One turning vector, and how many ticks it has turned
The counts run from 0 to 487.
[ 27 -34 -12 -13  14 -14   3   3  -1   2   6 -16  14  14  -5  -3 -38  24
   0   1 -17 -14  -9  26  21  -8 -10  -6 -22   4 -14  16  -4   8  15 -31
  10   1 -10 -20   5   6   9  11  -6   4   9   2  19  11  10]
447
[ 18 -21 -10  -2  -5  21   4   4  -5  20  22  -1  -1  -3  -5  11  -4  14
  22  -4 -21  -4  14 -20   4  -7 -14  17 -25  47   0  -9  10 -19   9  37
  -2   7  28   4  -8  -8  -3   3  18  13  -5  14  11  -4  -6]
302
[ 28 -32  -8   0   6   3  25   9  -4 -16  -4  -2  10   9   4   2 -15   9
  -9  -1 -18  16  -8  33   5  17  -6  24  -7  12 -30   0   1 -19  23   1
  -4   2   3 -10  -9  -7  16  42  -4  16 -10  14  22  -5  14]
459
[ 30  16  -1  -1  -2  16  23 -11  -6  -3  17   5  -6  21 -11 -11 -13   2
  15   0   1  -7   4  11  24  -2  -9 -19   0   1  27   3  -8  -5  14  -6
  21 -26  25  -6 -15   6   4   6 -17   8 -14 -49   0  20   3]
102
[ -6  24  -7 -27  10 -12  15  29 -12 -20  20  32  -3  -4  20   2   5  -7
  15 -11   0  -2   6  10 -11  -6 -15 -14  36  16   1  13   8   1  10  -8
 -18   0   6 -20   1   0  12 -26  27   9  11  -4  -3  26  23]
25
[  3  12  -9  -4   0  11 -15   9   6   4  15   1  -1   5  10   0  27  -9
  15  28   7  -5   8  -8 -17 -37   9 -13  23  22  -7  23   8   7  -6  13
   2  24   7  18  25  11  -9 -44  -4  12  15   1  -8  15 -14]
186
[-13 -26 -18   3   5  -1   3  19  12   8  22  -7  -8 -14   6  14  -1 -19
  10  -7   4  10 -13  13   0   7  49  -7 -12  22 -10  -4   8  29 -21  -4
   1  10   7  -6   9  -1 -24  -8  11  22  32   3  -2 -12   8]
65
[  2  25  -8  -5  29  15 -12  22  18 -22  -5  -9   6   8 -19  -2   8 -12
  28  -7 -16 -21  22  13  12 -28   8 -10  -8 -15  24   4   1   5   0 -17
  11  11 -11 -25 -16  10  -8  -3 -15   3   5 -11  25  -1   9]
263
[  5  20  -2  19  14  24  18  10   5  11   1  46  -7  -9 -15 -14   4 -18
  14  20 -15  11  -1   6  14 -14   8   4  17  10 -31 -11  18 -19  12   7
   3  -5   6 -16  -5  -2 -10  -1 -25  22   0  34   9 -13   0]
169
[ 20  21   2  11  -3  22  -8 -30   2  29  -1  -6  -2   4  -4 -17  -1  -5
 -18  27  -7 -23   4  -7  16 -23  -7  -8   8   1  27   5 -14   4  10   6
  17 -10   8  -2   2  -4  10  -3  -6 -15   8 -43  -5  -6 -23]
99
[ 10  11 -17 -25  21 -30  -6  18   6 -29  24 -16  11  21   7  -8  16  -9
  18   8  -3 -19  -5  29  -1  -7  -7   0  17  12 -14  19   8   8 -14 -15
   2  18 -11 -13  -1  25  -4  11   3  11  22 -13  18  15   7]
355
[ 12  -4  19  18  20   6  19  -6   8   9  19   0  11 -10   3   7  -3 -39
 -13  15  10  29 -18  16   5  15  18   8 -27  10   4 -10 -20  18 -19  -1
  19  21  11  -9  -2  -5 -28  17   7   9  28   2 -13 -10   6]
75
[ 11 -16  16   5  -5  -4  15  -8  11   8  -9 -22  14   0  -8  17 -14   1
 -18  24 -17   9  -1  -4   4 -14 -14  23 -49  26   2 -11  -7  -7 -17   8
   3  20  23  21 -18  -8  19  18  14  17  -6  10  -1   8 -15]
299
[-13  -8  -7  -2 -16  20   4  25  -1   8  13   6  -3 -12  16  -2 -20   4
  -3 -26   4  -5 -11  -4   9 -16 -22 -19   2   5   1  11 -43   2   0 -27
  -8  -2  17  31   3 -18  11 -32  10 -11   7  13  -3   4  12]
320
[  6  12  14  17  27  11  17 -19  -6  35  -4  20 -33  -6  -1  -4   3 -22
 -21  11  13  -3 -14 -19   0  17   9  18  -6  12  12   1  -9  14  -1  19
  11 -20   5  18   1  -9 -11   9   7  -3   4 -13 -22   8  -7]
404
[  1 -15 -17   7  -7  20   4  20 -13 -18 -10  -3  -9 -17   9  -4  12 -12
 -27   6 -23   8 -11  13   0  -1   2  31  20  15 -11  -8  -5 -18  15  11
 -27  17  10   2  -7 -23  37  19  17   9 -15   6  13 -30   5]
469
[ 22 -35 -19  -4  21 -15  -4 -17  -6  24   5  -4   4  13  -4  -6 -30  21
  -1  13 -20 -35 -13  13  14  -4  -3   2  -9   4 -16  18  -6   6  29 -14
   8   3 -15 -24   5   9   5  13  -3  -6  14   3  21   2   0]
446
[ 25  24  12  24   2  37   3 -24   4  24  23  13   6   5  -1 -15   7 -18
  -1  10  -5 -11  11  -8  18 -19 -10   2   0   5  25  -7  -6 -13   2  25
  13   1  14 -10  -1 -21 -26  19   0   0  11 -16   5 -24 -12]
88
[ 16 -43  -7 -12 -11  -7  -2  13   9 -24 -10 -11   1  12   5   4 -25  22
 -19 -20  -5  14 -18  17  -4  -3  16   0 -11 -11 -12  26 -12   1  17  -6
  -8   6  -9  -6  13  -4  32   1 -10   7  -8  18  14  -1  18]
453
[-17  22   9  10  11  15  12  21  -8 -13 -19   1   4 -16  -5  -5  11 -26
 -16   9   8  -3 -12  28  -1 -12 -23  24   0   8  -4   3 -27  -3  -7 -39
 -12   8   9  28 -18  -1   9  -6  16  -7 -14  -5   2   8  -5]
483
[  6   3 -14   1   6  23  16  25 -16 -10   9  16   3 -27   5   1   7 -15
  -6  12 -16   8  10  19   4 -16   2  23  11  31  -7 -22  -8 -14  13   1
 -21  17  21 -16 -27   4  14  10  26  15  -3  -6   6 -15  12]
474
[-11   3  -1   9  14 -28 -18 -22  -4   5  -1  -6  -1  12  17   9  23 -12
  -7  32  16 -12  -5  41 -16   1  -4  29  15  10  -8  15   5   6   6   5
 -13   8 -34 -14   2  11  -9  11  26 -16  11   1  12 -12  -6]
364
[-32 -17 -23   2 -20 -18 -20  19  30   1   1 -18 -12 -13   4   6   1  -6
   5  -9  -7 -13  -1   5  -3  -4  37 -16 -10   3 -13  -6  31  17 -30  -9
   3  -1 -19   6   4   0  -3 -12  -2  16  13  19  17 -18 -10]
54
[-21 -30 -11 -26   4 -12 -24  26  15  -8 -12 -25 -14  -3   7   5   0  20
  -8 -10 -19 -37  -2 -21  -7  -7 -12  13  -7   1   6   7  -3   1   5  13
 -29   9 -13   9  -2  -1  22   9  20  -3  -6  19  16 -15   2]
135
[ -2 -14 -15 -26   4 -16 -14 -11   5 -20  21  14   0   6  21  14  21 -12
  15  14  15   5   6  18 -27  -1  11  -6  39  10  -6  12   8  15  18  15
 -21  -4 -19 -17  12  37  -9  -7  14  -1   7   7   3  -5   5]
358
[  2   7  19  -2   2  14  12  19   4  -3   0  11 -23  11   0  -5   1 -10
   4 -27  17   0 -13 -21 -11   5   3 -16  -7 -10  37  22 -22  -5  -2  28
   5  -3  10  30  11 -35 -15 -10 -14  20 -11   5 -20  13  13]
413
[-11 -23 -24 -19  11   3   8   9  -9 -15   8  14   1  -8 -11  25 -14   4
  28 -14 -12   0   9  16  -6  13 -11  12  -6  24  10 -29 -15   2  16  -4
 -20 -10  13  -8 -38  24   4  27  14   7  -7  14  19  -4  18]
143
[  5 -15 -19   7   9  -2   8 -11  -1   7  13   2 -15   6 -17  13   9 -19
  18   6   8   3  -9  23   4  28  26  11 -18  21 -17 -19  10  10 -21  10
  12 -20  -1  11 -17  25 -38  31  -9  16   7   1  15   0   4]
62
[ -8 -26   7   8 -18  -7   0   2   9   7 -22 -10  -6  -4  -4  15 -14   8
 -20   9  -6  20 -11  -9 -18  -9  22  19 -22  19   9   7   8   3   1  26
 -15  17  17   7  13 -30  29 -16  13  22 -17  19 -18   2 -12]
295
[-34 -21 -32   7 -26 -12  -5  -1  10 -11 -11 -10 -28   6  -8  14  11 -17
   9 -11  15   2  -6  22 -12  28  36  -1  -4  -9  -3 -13  15   8 -23   4
  -3 -24  -5  29  -5   2   3   5 -11  22 -21  11   9  -9   4]
56
[ -3 -20  -7   8   5  -1  -1   9   7 -15 -10  -5 -18  17 -26   9 -12   3
  14 -11   2   5 -15  21 -13  -2  38   0 -23  -3   9  40  13   1  19   1
  -5  -3  -1  -1  16   0  12 -29 -12  17 -34  -4   7  25  10]
280
[ -5  -3  17 -10  10 -15  -6 -14  18  -8  10   7  21   0   8  18  25 -10
  -1  11   9   6  23  34 -15  -1   3   8 -11  14  -3   1  21   2  10   7
 -10  -4 -27 -22  -5  29 -34   4  24  -6  15   8  18 -13   3]
369
[ -9  -2  -1   3   2  25  12   5   4  12   3  24 -28 -24  -6  13   9 -16
  -8 -19  16  21  -2 -10   1  10  44 -12  -4  11  15  -7   1  20  -3   8
  -3 -32  20  11  -1   0  -9 -19   2   7   1 -12 -20   3   1]
398
[ 22 -20  23  -2  22  -9  11 -18  10  17 -12  -4  15  12 -21   9 -10  12
   0  23 -10   6   2   7  -9 -13  13  25 -56  31 -12  10  15   3   5  13
   8   8  -2 -13   0  21  -6   2   0  12  -1  14  -2  17 -14]
288
[ 18  13   4   4  -7 -15  16 -22 -24  -1  25   3   5  24   3  -1   6 -14
  28  22  20   2  -2  38 -10   2 -20   5   4  31   0  20  -1 -19 -10  12
   9  -2  14  14   1  -5 -22  -5  10  16 -12 -18  -1  31   7]
194
[ 13 -14  10   4 -11  31  -2   7  15  12   1  29   4  -9  14  -3   6  12
 -23   0   0  23  -5 -20  16 -16  -5 -11  19   0 -21   4   7  -7  41  22
 -19 -24  17   8  22   9  20 -12  -6  -2 -11  20   4 -23  -8]
1
[  3 -26   2 -13  -7  12   2  20  17  -2  13 -18  13  -1  -5  24  -1  13
   7  -6 -14  13  16 -17   1 -27 -10  -6 -44  36   3  -6 -15   1 -18   9
  -4  17  29  28 -13   8  11 -14   9  11   4  17   9   6  -4]
304
[-38 -17 -26   4 -21 -20  -4  21  22 -13  -6 -22 -22  -5  -4   9   3 -13
   8 -16  -1  -6 -10  16  -3  12  38 -15  -7  -8  -5  -3  24   8 -30 -13
   0  -7 -10  16   0 -13   3 -11   0  24  -3  10  17  -9   3]
55
[ -7  -6  -8   9  27  21   6  -2 -14   7  -4  32  -3  -7 -18   7 -12  -8
  14   2  -1  -3  -8  24  11  11 -21  21 -13   8 -21 -21 -22  -6  13 -22
  -5 -13 -12   8 -23  17 -15  14  -3  -7  -8  23  26  -5  10]
154
[  0  10  -9  16   3  31 -13   8  10   7 -12   9 -14  -2  -1 -12  29 -15
   2  24  -7  -5 -15 -12   2 -25  17  -1  27  -1 -27  10  13 -10  -1  25
  -1   7  -3  26  20  -5   4 -24 -26  13 -16  21   6  -7 -19]
175
[ 25  14  -4 -15   2  20  33  25   3 -22  20  22  10   1   2   6   9   4
  -4   1 -16  26   8  -4  24   1 -27 -10  22  16 -11  -3  -1  -5   8   1
  -2 -13  31   1 -18  16  26  18  -3  15 -13 -12  -1   4   3]
10
